Families of rows that turns and mirrors carry onto each other, the same ones carrying the whole set onto itself: the rest of each named row's family, in list order:
5 families of 8 rows:
libe: [  1  32  26   6 -31  -6  11  22 -21 -21 -11  19 -26]
vola: [-33  41  -1 -17 -40 -31  35  41  19  17  -4 -13   3]
Diga: [ 14  -3  25  -5 -12 -56  46  26  -1 -27  26 -30  -9]
tabo: [ 19 -28  10  19   0  -2   8   8 -17 -34   1   5  13]
livo: [  8  29  28  12 -35 -12  12  18 -21 -24  -9  15 -25]
rata: [-18  39  -4 -18 -37 -37  36  26  26  25   1 -37  -3]
fis: [-12  28  24  16 -23  20  42 -11  22 -12   0 -27  22]
Noki: [  0  13  -5   2  -7   9   6  -1  -4  20 -22  13  44]
rim: [  4  -9 -12 -26 -21 -58 -14  29  -6   7   2   2  13]
Godeb: [ 13  -7  -9 -24  -9 -56  -1  43  -8   8 -14   1  14]
tok: [-12 -13 -11 -17  -2 -29  31   7  27  21  20 -31  39]
zed: [-11   5  -5  -6 -21  12 -11  16 -12  28 -14   4  33]
mam: [ -9  24  24  21 -21  24  36  -7  19  -9   6 -27  20]
ruba: [  4 -10  -8 -25 -16 -66  11  32 -15   7   1   8 -10]
piba: [ -5 -18 -11 -11  -5 -33  36   4  30  17  13 -34  39]
mobo: [  8  30  28  -3 -33 -10  27  39 -12 -13  -9  31 -17]
toz: [  9 -18  32  14  16 -18  17  -3 -12 -38  -3  -2   7]
pigi: [-10  26  13  21  -5  14  53  10  34  -7  13 -26  15]
bulag: [-29  44   0 -22 -48 -24  36  38  17  14  -2 -16   0]
beba: [-14  15  21  11 -22  26  54  -7  22 -18   2 -15  -2]
Garon: [  1   5  23   3 -19 -50  55   9  21 -33  19 -27 -17]
Filan: [-18  36   1 -31 -28 -30  46  27  29  23 -14 -20   0]
pibis: [  0 -21 -19 -33  11 -29  31   0  21   1  14 -24  26]
fikun: [-21  20  -6  -1 -26  11  -6  -3   3  31 -10   9  24]
dom: [  2  34  41   1 -41 -25  14  28 -10  -2  -9  20 -18]
Vuzug: [ -5  10  -6  -6 -18   9 -12  16 -17  32 -11   9  29]
Nuvor: [  8 -16  -8 -22 -14 -57   4  38 -15  10   2   9  -7]
Vig: [-10  28 -21 -25 -46 -18  38  37  23  28  -7 -13   5]
vuta: [ 24 -29  19  16  10 -19   9 -12 -11 -17   9  -3  11]
Kas: [-14 -17 -18  -2   1 -19  28  -9  13   3  25 -41  32]
depo: [ 28 -28  17  11   5  -9  10 -14 -13 -22   7  -3   9]
Vasu: [ -8 -22 -15  -9   6 -21  27  -2  25   2  -4 -44  30]
let: [  7  10  20   1 -12 -51  57   9  19 -33  17 -20 -21]
ragen: [ -9  24  29  24 -19  13  56  -8   8  -5  14 -20   1]
megig: [ -1   0  18 -13 -23 -44  47  36  18 -29  10 -28 -29]
depop: [-17  16   0  -6 -15  18  -7  14  14  18 -19  13  30]
kegu: [  9 -15  -1 -32 -24 -49  -1  25 -21   0 -23  10  -3]
Tof: [  9 -20  24  15  -3 -10   5  -6 -22 -26  15  17  16]
likor: [ 17  -8  12  -4 -16 -50  60  21  -1 -28   4 -28 -18]
mebib: [  0  31  30  24 -42  -4  23  33  -9 -10 -26  11 -12]

Same family as piba: libe, vola, fis, zed, Nuvor, depo, let
Same family as Kas: Diga, rata, rim, fikun, dom, ragen, Tof
Same family as beba: tabo, Godeb, mobo, Filan, Vasu, depop, likor
Same family as pigi: Noki, toz, pibis, Vig, megig, kegu, mebib

Families of rows that turns and mirrors carry onto each other, the same ones carrying the whole set onto itself: the rest of each named row's family, in list order:
4 families of 8 rows:
fibok: [-13  -8  -4 -34  34 -25  -8  -6   3 -11 -11 -15  14   3  34 -26 -28 -14
 -13  24 -21 -39  15 -11  16 -32  -3]
Vib: [  1  -9  24  10  20   1  -9  23   0   2  15  28  -9 -24   4   5  23  29
  39 -24 -10  15 -20 -28  32  26   0]
kisas: [ -3  42   2 -48  -1 -21  11 -24 -20  15  17   7 -22  26  28  -9  -6 -10
  15   9  -4 -14  35 -22   2   7 -13]
gupeg: [  8  33  16 -47 -32   9  -3  -1  -6  13 -14  23  21  -6 -11  33  -2 -23
  15  -5  21  14  10  23  15   8   1]
geda: [-23  43  -8 -28 -14 -11  32   0   0  33   7  21 -14  15  30  -3 -15  -9
  19  -1 -12 -28  36  -7   8   6  -8]
ren: [  4  31   5 -24 -24  12   4 -12  14  12  16  20  21 -13 -28  15  10  -9
  -4 -20  13   9  38  18  36  22 -10]
pebuz: [ -7  32  -6 -22 -21  -8  -7   8   8  22   2  11  31 -12 -21  36   5 -15
  12 -28  21  17  13  35  27  28  -6]
Zis: [  7 -10 -21  -7 -20  20  25 -12 -18  28  24  -5  15   1   9 -34   5  -7
  -4 -42 -21 -21 -20 -22  -5 -12 -26]
bati: [ 16  30   4 -15   7 -19  -5  23  26 -42  -7 -18  23 -17 -54   0 -29   2
   1 -20   2  19  -2  10  16  -9  23]
kivuk: [ -2  18  -2   4  25 -36 -18  17  27 -22  -8 -12  18  -9 -41  -5 -28  -3
   6 -10   6  27 -29  27  12 -22  17]
Zavov: [ -9  -7   1  10  10  16   1   4 -11  13   9  19  -3  -5   3   8  28  29
  39 -31  -2  15 -15 -34  31  32  14]
Nida: [ -9  -8   3 -33  43 -19   5 -18  -8 -10 -31 -21  -9   3  33  -9 -23 -10
 -16  27  -7 -32  19 -10  20 -22 -14]
lugu: [-15   0  10 -28  61  -3 -12 -21   3 -16  -5 -21 -12  -5  28  -2 -23  -6
 -16  33 -22 -14   7  -9  13 -27 -12]
Zigup: [  5  -1 -19   2  -9 -27 -22  18  -2  -5  19 -39   3  19   1 -19 -30 -18
  -8 -11 -25  14 -10 -12 -44 -22  23]
gepi: [ -4  -9   2 -22  42 -31   8 -13 -24 -20 -14 -32  17  -7  14 -24 -27   9
 -21  24 -31 -21  19 -14  16 -19 -14]
Gab: [  2 -31  21   1  21 -10 -29   2  -5 -34  -5 -21  14 -35  17  28 -11  20
   7  14   2  13  -4  -4   8  35  12]
koba: [-11  23 -15 -11   7  -5 -22  19  19 -17  -8 -11   6   0 -44   3 -10   1
   1  -4  23  38  -6  16  16 -37  36]
Nas: [  7 -15 -10   9  -4  17   1   3 -11  45  11  -3   3 -10  20  -8  23 -19
   8 -41 -24 -11 -31 -18  -6  -6 -26]
Kupim: [-17 -21  15   1  22   0 -26  22  -6 -48   6 -16  26 -32   0  14  -6  36
 -11  -3 -19  28  18  -1  31  14  -7]
vit: [-17 -14  -8   3  -5 -29  -5  -5  10 -16  18 -24 -15  22  13 -31 -39 -14
  -3 -25 -36  15 -15  -1 -40 -21  -7]
Lusa: [-13  25  -3  -9   5 -25 -15  27  24 -25 -13 -15  18   7 -41 -10 -31 -14
   6 -19  10  28 -23   7  16 -32  28]
gakod: [-19 -40  13 -16  18 -21 -46  22  -2 -49   7 -13  12 -22   8  12  -7  22
   3  16   0   5  14  14  19  11   1]
rima: [ -1 -12  -3  -4   1  30   6   5 -11  42   6   7  14  11  17  -4   1 -29
   8 -34 -47 -10 -31 -24 -13 -17  -6]
sete: [-24  -7 -20  10 -22 -18   4  15  -1  -6   8 -40 -12  19   9 -23 -27 -16
   0 -26 -25  10 -20  -3 -43 -20   6]
Dakof: [ 18   7  15  13 -11  26  13  25   2   2  18  31  13 -36  -2   0  13  35
  26 -25  -4   2 -13 -24  25  21 -10]
mepaz: [ -7  38   0 -35  -6 -13  22  -2  -4  29  15  17 -29   9  14   0  -7 -12
  19  20   8 -22  43  -1  -1   6 -17]
numal: [ -9  24  12 -24  -9  -7  45 -22 -12  26  11  19 -13   5   9 -15 -15  -3
   4  22 -24 -31  37  -3   1   3 -20]
Pekag: [ 14 -14  -2  -9 -16  17   3 -14  -6  34  -2   5  -3   5  26 -10   8 -12
   9 -57 -25 -18 -17 -21   2 -10 -33]
dig: [-22  -6 -14 -11  -6  -9  13  13  -4 -32  16 -35  -2  10 -16 -26 -42 -10
 -10 -18 -38   7 -11  10 -35 -26  -1]
Papek: [-17 -41  28 -14  23 -21 -32   8  -4 -47  -6 -15   7 -17  26  16 -12  18
  -3   6 -10  19  10  -3  25  25   0]
rus: [  8  -4  15   1   4  12  -8  28  -3  -2   0  27 -18 -24  -5  17  21  41
  43 -27   3  -3 -11 -13  34  15 -10]
Ruv: [  0  30   9 -41 -23  -4 -21  12  13  11  12  19  27  -8 -29  22  -2 -34
  11 -14  27  17  21  24  21  13  -7]

Same family as Zis: ren, bati, gepi, Kupim, Dakof, numal, dig
Same family as Pekag: fibok, geda, pebuz, kivuk, vit, gakod, rus
Same family as Papek: Vib, Nida, Nas, Lusa, sete, mepaz, Ruv

Families of rows that turns and mirrors carry onto each other, the same ones carrying the whole set onto itself: the rest of each named row's family, in list order:
4 families of 8 rows:
Kita: [-12 -52 -32 -14  -4   3  21 -21 -26 -17  17 -39  -4 -15 -28 -11  18  -9
  43  -6  12 -39 -33  30   5  -3  22   9  -3 -36 -27 -15 -12  -7  21  35]
tefat: [ -3 -14 -10  30  37   6 -14 -23 -12  11  11  10  -7 -22  12  29 -46  51
  41  18 -15 -30  11   7  34  38 -20 -22 -12  11 -10 -26 -29  42   9  29]
Kivib: [-22 -38 -55 -19  -9 -24 -31 -15 -17 -12 -18 -31   1 -15  -3  10  25  12
  35   4 -29   0   3  17  15   5  26   3 -27  -6  24  10   3   1  19  36]
vurud: [-15   2   8   9  17  25  -7   9   9   4  -6 -25 -26 -18   4 -27 -34  40
  14  -1  28 -68 -22 -15 -35  34  13 -14   1 -13 -43 -42 -25  20  12 -15]
pugar: [-20  -3   1  13   9  27  -6   9   9   6   3  -4 -37 -32   2 -32 -40  29
  12  -2  27 -50 -25 -24 -34  33  11 -23   1  -2 -59 -36  -3  14  12 -17]
rab: [-26 -29 -21 -13  -5  21  24  26  14   5  -9 -19 -40  16 -28  36 -29  31
   8  20   4 -35 -27  -4 -40  16  24  -1 -22  22 -20  -7 -39   0  11  -3]
gop: [ 18   0  -5  45   8  13 -43 -10   1  29 -27   5 -44 -55 -17   2 -24  39
  15  -4 -22 -29  18 -23 -22  23   9 -35 -32  29  -1 -24  -9  23  31   1]
kal: [  4 -37 -24 -21 -27  31  11   7 -11  23  17 -31 -20 -16 -44  -6  30  -4
  23 -20   3 -15  -6 -19  -8 -14  15  16 -44   8 -35  -2 -14 -39  24   0]
pas: [ -5 -26 -32 -15   9  -8 -40 -15  -1  -2   3   7  20 -46  15 -27   3  16
  55  -2  -6  -5  29 -15  44  24 -20  10 -29 -13 -16  -7  13  21  -2  24]
pel: [ -2  -9 -27  31  36  -2 -17 -25 -16   6   0  19 -15 -16  -8  40 -47  31
  40  15 -15 -27   3 -11  22  17 -23 -14  -9  11  -7 -13 -21  58  12  36]
levus: [ -9 -35 -10 -21   3   7  21  20  21  14   1 -39 -46  15 -18  35 -22  18
   6   3  10 -18 -24   3 -35  16  30 -14 -33  16 -36 -13 -45 -12  11  -3]
Rur: [  1   3   8  16  22  23 -16  10   9  21   6 -11 -41 -23  14 -22 -41   8
  24   3  23 -56 -26 -23 -33  36   4 -15  -6   1 -55 -29 -16  17  11 -15]
dop: [-15 -17 -16 -15   3  17  22  26  17   6 -18 -46 -31  12 -18  41 -18  33
  11  15  10 -35  -7   6 -43  13  26   5 -24  22 -21 -15 -37 -12   8  -4]
sut: [-18  -4 -28  -9   9   4 -37 -25 -13  10   6  18  26 -30  14 -36   1  34
  63   7 -12 -11  15 -24  40  21 -13  -5 -25  -1  -8  -6  12  23  -3  17]
sopup: [ 17  15 -14  39  13  23 -47 -13 -10  21 -31  -5 -27 -51 -15   1 -20  37
  18  -8  -9 -35  11 -38 -25  32  -4 -22 -23  26   0 -36 -21  25  39  -1]
matu: [-16 -28  -7  29  29  -2 -13 -19 -12  20   6  24 -17 -24  -8  33 -45  31
  50   6 -13 -29   9   2  25  19 -27 -30  -3   4  -8 -10 -21  57  10  40]
poz: [-23 -26 -66  -2   4 -27 -21 -28  -8 -17 -13 -20   3 -19 -11  -9  24   2
  42   4 -30  12  -3   7  22  22  22 -15 -34   9  17  12 -11  11  21  37]
sen: [  7 -45 -14 -29 -20  46  10  13  -5  14   4 -48 -21 -32 -29   4  28 -11
  39 -16   7 -32   6 -15 -17   0   1  27 -36   5 -30 -17 -11 -32  16   1]
bugiv: [ -7 -18   7   3  10  39 -11   5   4  32  -7 -24 -48 -17  16 -23 -37  33
  19  -9  21 -57 -29 -15 -27  26  11 -29 -13  -9 -50 -38 -15   5   4 -19]
tiro: [-12 -29 -51 -11 -15 -28 -35 -28   7 -16 -14 -30  -5 -13 -13   0  25   3
  30  -8 -19   3  16   7  16  10  26 -24 -25   6  14  26  12   7   9  38]
Nini: [ 13 -36 -20 -22 -28  40   3  -4   5   1   9 -31 -19 -20 -43  -4  18  -8
  28 -14   9 -30   1 -11 -24  -6  22  28 -45   7 -25 -28 -26 -35  29 -11]
mager: [-15  -7 -13  -4 -11  15   7  13  16  13  -5 -24 -50  24 -18  43 -26  19
  10   7  15 -34 -30   2 -45   5  13  -1 -27  14 -23 -16 -46  -8  18  -8]
fuz: [-18 -21 -24 -17   8   2 -29 -21  -2   5   1  12  20 -46   6 -27 -10   2
  68   4  -4 -15  36 -19  45  18 -12  -7 -26   7 -27  -1  22  19  -6  13]
Gitu: [  4 -18 -28  33  29  -7 -16 -17  -7  19   1  17  -7 -19   4  26 -41  46
  48  -4   3 -27   9   4  34  32 -24 -20  -1   1  -6  -6 -18  50   5  46]
suv: [ 28  -1 -17  41  17  23 -50  -4   5  38 -19  -7 -35 -37   3   4 -36  34
  26  -7 -14 -36  21 -25 -12  37  11 -23 -19  40   4 -19 -11  25  27   5]
Tefuf: [-15 -59 -40  -4  -7   7   7 -25 -25 -23  29 -35 -20  -6 -24 -21   8 -11
  32 -13  -7 -28 -34  19  36  -6  11   0 -14 -24 -20 -16  -9 -10  13  39]
fali: [-25 -56 -14  -8  -5   5  10 -13 -21 -29  16 -37 -11 -21 -28 -14  25  -2
  41 -20  11 -45 -40  31  16  10   2  -5  -4 -23 -23 -11 -11 -11  21  46]
pugam: [-27 -32 -47 -13 -12 -28 -22 -19   4 -19 -24 -29  -6 -16 -12   2  23  15
  38  -2 -32 -16   8  23  26  14  26 -15 -32  13  23  25   4   3  15  29]
dutog: [ 17   4 -15  42  19  25 -24  -8  -4  49 -29 -11 -33 -53   2  11 -21  43
  24  -4  -9 -34  15 -17 -21  46   0 -31 -31  28 -15 -16 -26  17  38  -8]
ridut: [ -6 -62 -21  -9  -8  -4   9 -16 -13 -20  11 -47 -28 -14 -28  -2  20 -13
  41 -19   3 -36 -29  26  17   2  -1  -7  -8 -38 -16  -5 -11  -1   6  47]
fur: [-14 -15 -30 -11  15   3 -35 -27   0  -1  20  18  16 -28   8 -27  -7   6
  53   3  -8 -16  27 -30  40   9  -9   2 -15   0 -26   6  23  40  -2  21]
dalo: [  9 -44  -9 -19 -19  43   5  11 -12  -1  -4 -31 -16 -34 -50  -7  21  -5
  32  -4   4 -27  -6 -19 -19  -1  11  26 -49  23 -25 -21 -19 -41  19   6]

Same family as sen: vurud, pel, dop, sopup, tiro, ridut, fur
Same family as tefat: kal, levus, sut, poz, bugiv, Tefuf, dutog
Same family as Gitu: Kita, Kivib, pas, Rur, Nini, mager, suv

Families of rows that turns and mirrors carry onto each other, the same ones carrying the whole set onto itself: the rest of each named row's family, in list order:
3 families of 6 rows:
Vopu: [ -7  35   9 -20 -26 -22  -6 -16  -8  12 -28   7  21  13]
valud: [ 14  17  14 -34  15 -13  14  33   6   9  -7 -34  -9  21]
Pudi: [ 25  44  30  36  16   7 -23  22 -14 -12  12  29 -28  -9]
bolo: [  5   4   6   5   0   7 -15   1 -13  24  56  37 -26   7]
gofo: [  7 -12  11  -8  26  -7   0   1 -13  50  30 -31 -29  -1]
gotu: [ 22  16   8 -37   1 -24  18  35   5   5 -14 -25  -9   6]
sono: [  6 -13   2   1   4  16 -16   4 -25  20  52  31 -13   2]
Givif: [ -2  32   5 -24 -16 -16  -5 -13 -12  -1 -21  -1  28  27]
gamu: [ 21  35  -1 -24 -29 -13 -14  -3  -2  -5 -16  19  26  13]
luva: [ 13  34  31  30  17  26 -25  34 -15  -8  11  30 -22  -7]
genis: [ -1  43  35  33   9   1 -25 -16 -27  18 -33   1   1 -15]
fopov: [ 10  37  33  25  17   8 -31  34  -8   3   5  11 -49 -17]
Maboz: [ 22 -21   6 -10  21 -12   2   5 -23  40  23 -34 -25 -11]
bekem: [  8  35  24  21  -5 -11 -43 -34 -27  27 -17   4  -6 -23]
biv: [  0 -23  -9  -2  19   6  -3 -11 -19  45  13 -36  -7   0]
meb: [ 10  44  26  32  10  -7 -28 -27 -31   6 -28  -4   7  -9]
ran: [-15  -1  -6  -5  -6  20 -15  21  -6  14  41  30 -25  16]
sokog: [ 35  15   6 -17  19  -5   7  33   4   5 -22 -40   1   1]

Same family as valud: Pudi, bolo, gofo, Givif, meb
Same family as gamu: fopov, bekem, biv, ran, sokog

Families of rows that turns and mirrors carry onto each other, the same ones carrying the whole set onto itself: the rest of each named row's family, in list order:
4 families of 8 rows:
Tif: [ 24  -4  -8  20 -18  28 -25 -32  13]
kap: [ 15  54  13   9 -17 -35 -22  18 -21]
tona: [ -6  21 -28  42 -39  -9 -21  -7 -12]
baga: [ 15  19  -5   0 -31 -36 -24  -9  29]
lolok: [-15  22 -21  36 -25 -11 -26 -14 -28]
Sige: [ 29  25  49  -5   9   9 -26   3   5]
gima: [ 14  30  32  22  -7  44 -19   2 -29]
lanuv: [ 14  -1  15  32 -46   6  -2  26   7]
pumoz: [ -9  -5  15  16 -41   6  -6  31  -1]
luga: [ 41  15  48   4  -5   4 -32   4  20]
Kozep: [ -1  30 -21  38 -30  -9  -3 -18 -23]
mumu: [ 15  53  -5  18  10   7 -31 -35  -8]
dulin: [ 22  24  41   6 -12   6 -50  11  30]
moved: [ -9  27   1  -2 -30 -30 -35  -5  30]
nava: [ 20   4 -21  11  -3  30 -38 -22  11]
digin: [  3  54  29  14 -22 -21 -28  25 -27]
fug: [  2  -9 -10  17   0  28 -30 -21  19]
Keget: [ 25  26  29  45  -5  30 -12  -6 -31]
luf: [ -7   1   5  27 -32  18  -1  26  17]
Mifum: [  8  21   3 -13 -33 -19 -38 -17  31]
Roto: [ 17  45  14   5   5 -15 -53 -26 -22]
venip: [ 18  49  31  24 -20 -33 -11  20 -16]
Raniz: [ -7  41  41  22 -21 -26 -16  23 -18]
fori: [ 17  19  18  33   5  35 -21   9 -37]
Vuni: [ 25  45  11  13  11 -11 -33 -40  -9]
Pifa: [  8  -8  28  18 -40  -6 -15  31   2]
valo: [ 15  52   4  13  17  -3 -51 -26  -7]
Losu: [ 23  22  41  -6   1  16 -32  17  22]
Buri: [ 13  24  20  47   2  18  -9  13 -35]
ladu: [-10  22 -20  27 -14  -3  -3 -11 -37]
Gikar: [ -4  15 -13  10 -19 -41 -33  -3  21]
taba: [  7  -7   9  28 -11  36 -24 -23  16]

Same family as pumoz: lolok, moved, digin, fug, fori, valo, Losu
Same family as ladu: gima, dulin, nava, luf, Roto, Raniz, Gikar

